(in the rows, 128 means zero)
Where one turn sends some rows of the set: a few examples, then the rows asked
buge: [ 97 136 118 124 139 147 125 154  68 116 114 115 143 132 140 158 118 120
  93]
tavol: [112 165 157 138 128 176 133 116  89 116 106 106 148 149 130 152 152 100
 113]
gopim: [109 145 139 128 105 135 131 142  48 128 122 123 131 132 145 142 120 110
 102]
pina: [101 125 127 132 125 135 108 129  68  98 119 123 127 129 140 117 139  92
 118]
puva: [ 93 148 132 125 123 144 134 144  61 113 117 114 134 118 136 127 120 112
  89]
gava: [112 125 133 132 116 128  97 142  55 117 111 124 135 140 144 154 130 109
 122]
pokoz: [108 135 144 132 105 125 109 134  49 114 117 123 129 131 142 133 132 103
 114]
zad: [ 99 140 128 126 120 149 137 132  63 113 128 126 124 127 140 115 126  96
  99]
dosu: [111 165 162 140 125 170 126 115  89 112 102 105 145 144 131 145 157  97
 114]
gar: [117 153 155 132 136 168 124 117  95 116 100 105 148 152 139 158 159  99
 105]
Retut: [111 131 128 126 119 141 117 147  53 129 118 124 136 142 147 163 118 113
 111]
dube: [ 97 125 123 129 139 136  98 147  71 102 106 116 143 132 139 147 134 113
 113]
faz: [115 159 158 132 131 173 133 117  91 119 105 105 145 149 138 152 157  97
  99]
Mubog: [106 117 112 130 142 147 106 136  73 106 117 126 134 145 142 148 132  99
 120]
sapor: [113 162 154 140 133 176 123 119  91 115 105 109 148 151 133 157 153 101
 116]
vop: [112 159 159 142 131 171 119 115  92 111 101 104 149 149 131 151 158  99
 119]
basik: [115 153 160 134 129 164 120 112  94 113 100 106 146 149 138 148 163  96
 106]
sor: [114 160 161 133 128 166 128 111  93 114 103 105 145 147 137 143 160  95
 102]
Lona: [ 93 136 137 128 123 127 106 140  65  96 109 114 135 118 132 119 135 107
 106]
delu: [104 132 111 124 136 158 136 140  68 121 125 125 132 140 145 148 119 107
 103]

Mubog moves to delu
puva moves to Lona
sapor moves to tavol
Now find these:
gar moves to faz
Retut moves to gopim

Where one turn sends some rows of the set: a few examples, then the rows asked
modul: [152 147 146 148 114 138  99 122 130 134 128 164 157 160 119 109 151 125
 152 130 102 107 152 146 155 116 115 136 119 105 153 146 145 160 135 107
 130 147 149 143 126 127  82 126 126 121 131 144 118 144]
Pipu: [132 142 135 123  93 129 102 130 145 132 121 142 131 143 137 123 114 129
 144 125 126 113 131 145 165 113 135 134 101 120 169 145 149 144 118 107
 143 144 114 168 135 127  85 129 160 112 109 151 129 140]
dofip: [153 127 138 149 121 134 136 121 114 141 115 149 167 159 132 112 129 116
 129 139 138 111 151 114 152  92 123 119 127 110 152 140 139 155 131 117
 112 118 105 148 122 138 103 129 159  90 127 172 118 129]
Kigo: [133 139 109 135 124 122 120  95 115 117 117 139 138 140 117 135 145 146
 140 128 127 130 172 138 146 106 127 118 133 133 155 132 154 143 133 122
 152 105 122 154 151 126 103 139 146 113 109 142 144 121]
Tasu: [121 147 124 153 117 126 121 116 105 128 111 168 147 164 115 120 131 139
 139 126 131 110 152 146 157 119 154 129 125 117 175 161 135 139 147 109
 136 134 118 114 114 127 102 122 127  96 114 144 129 177]
Pimu: [116 127 112 137 118 150 108 106 107 126 120 148 131 152 120 117 109 140
 120 136 132 113 164 144 159  99 115 155 126 122 173 154 145 137 145  87
 146 111 115 129 103 135  95 132 145  90 124 131 129 156]
gen: [139 142 122 120 123 126 106 108 114 137 119 139 150 163 138 121 118 138
 140 130 132 101 163 130 143 109 123 128 136 124 158 143 146 124 152  83
 109 114 135 127 109 119 109 130 112 101 125 125 118 159]
Fube: [158 134 148 127 118 133 111 121 113 145 130 132 144 162 131 120 143 135
 156 157 126 123 157 125 141  99 125 136 114 126 162 138 167 156 133 119
 115 110 130 150 122 129  86 125 132  95 131 135 136 150]
Verig: [137 140 124 131 123 138 107 118 143 135 120 142 145 155 124 118 133 139
 185 124 120 102 160 120 158 108 129 131 121 105 132 123 136 149 134 108
 149 134 124 109 118 134 106 135 141 107 124 152 132 131]
ziris: [162 145 130 156 114 115 123 111 112 117 123 143 143 147 128 106  97 119
 131 112 134 111 149 133 145 101 120 102 134 112 176 123 139 142 144 108
 127 139 120 125 140 132  91 145 165 101 114 170 120 146]
sizar: [162 143 119 145 104 129 114 114 117 104 120 157 130 148 133 108 130 130
 134 119 141 100 157 134 139 107 115 116 137 138 170 146 149 148 137  78
 140 102 110 146 142 125 115 132 144 101 105 146 134 118]
Tibad: [140 154 120 142 151 138  96 123 130 129 127 135 122 134 117 139 145 120
 146 115 126 109 147 150 154 112 115 143 111 119 155 142 130 114 147 111
 136 131 130 130 140 141  89 122 151  99 114 130 117 130]
Disud: [147 142 124 129 130 141 124 104  97 137 125 152 142 142 147 116 109 127
 134 123 148 117 146 162 155  99 140 119 123 121 155 152 155 141 171 103
 140 139 131 146 152 130 110 156 127 117 127 136 128 119]
zigu: [155 139 139 165 126 136 118 117 130 125 124 149 138 156 126 104 135 119
 119 147 133 114 140 148 153 104 128 124 128 122 172 118 152 163 135 133
 113 129 136 157 130 131  84 135 155 118 143 142 130 146]
sukim: [130 141 120 101 123 133 119 104 161 127 112 133 135 146 126 116 103 128
 142 131 135  92 148 137 161 104 132 128 121 116 159 130 160 131 141 113
 119 137 123 151 160 127 108 130 154  98 127 147 118 137]
Zole: [124 126 125 146 120 137 117 116  91 128 111 148 138 135 117 119 130 135
 104 126 132 105 167 139 159 108 137 127 121 118 148 138 144 142 154 104
 157 135 118 165 141 149  94 131 133 108 129 150 146 130]
Nof: [131 139 122 148 119 131 119 116 121 112 121 123 137 156 122 126 114 139
 159 125 133 128 156 141 159 106 135 127 126 117 165 139 139 134 142 111
 173 127 125 107 126 117  98 154 156 104 105 143 129 160]
kele: [135 130 109 146 120 125 110 118 123 134 109 149 136 141 141 142 117 116
 135 128 127 120 139 157 165 114 118 122 106 116 171 162 131 115 127  99
 124 121 112 140 132 132  93 131 162 115 107 151 103 120]
der: [132 155 130 143 142 127 121 116 117 134 131 144 164 152 128 111 128 130
 156 102 137 130 146 134 160  96 135 112 140 113 150 146 134 154 143 135
 135 145 114 125 123 127  99 133 146 102  96 159 124 144]
Totas: [125 139 137 128 129 147 110  98 119 134 136 139 147 154 143 107 115 135
 125 136 144 122 141 145 132 102 115 144 126 124 165 126 156 131 147 119
 112 105 126 138 123 132  92 133 133 111 131 113 127 119]
gev: [128 130 117 135  93 141 108 111 113 148 116 174 144 157 110 103 128 137
 152 139 111 113 163 154 167 106 119 150 119 104 157 149 154 150 132 105
 128 135  99 127 111 132  99 126 129  96 112 160 127 132]
leku: [156 144 121 149 133 140 113 122 129 120 112 161 114 159 127 113 130 140
 146 136 151 109 150 142 142 109 142 122 105 139 175 157 152 168 164 100
 142 131 138 147 140 125 104 138 149 111 128 138 137 134]
tunar: [146 142 127 126 113 146 133 116 126 125 126 153 126 138 101 115 135 114
 135 140 126  87 143 162 163 114 122 155 119 112 168 135 152 118 149 110
 127 123 120 138 160 137 102 121 138  88 119 142 117 146]
fulu: [114 140 129 135 127 133  97  99 133 139 104 154 166 170 132 115 123 138
 144 131 123 114 161 135 136 114 123 128 117 103 148 146 145 130 143 114
 105 139 122 121 129 127 103 129 126 112 131 139 111 106]
bib: [156 130 125 135 113 123 130 103 114 131 117 171 155 151 123 114 115 126
 163 135 110  99 159 130 151 112 115 111 114  98 167 145 146 143 140  98
 114 121 132 107 142 142  95 122 142 103 129 170 106 132]

sizar moves to Zole
Tibad moves to sukim
gen moves to dofip
Now find these:
bib moves to gev
Nof moves to Totas

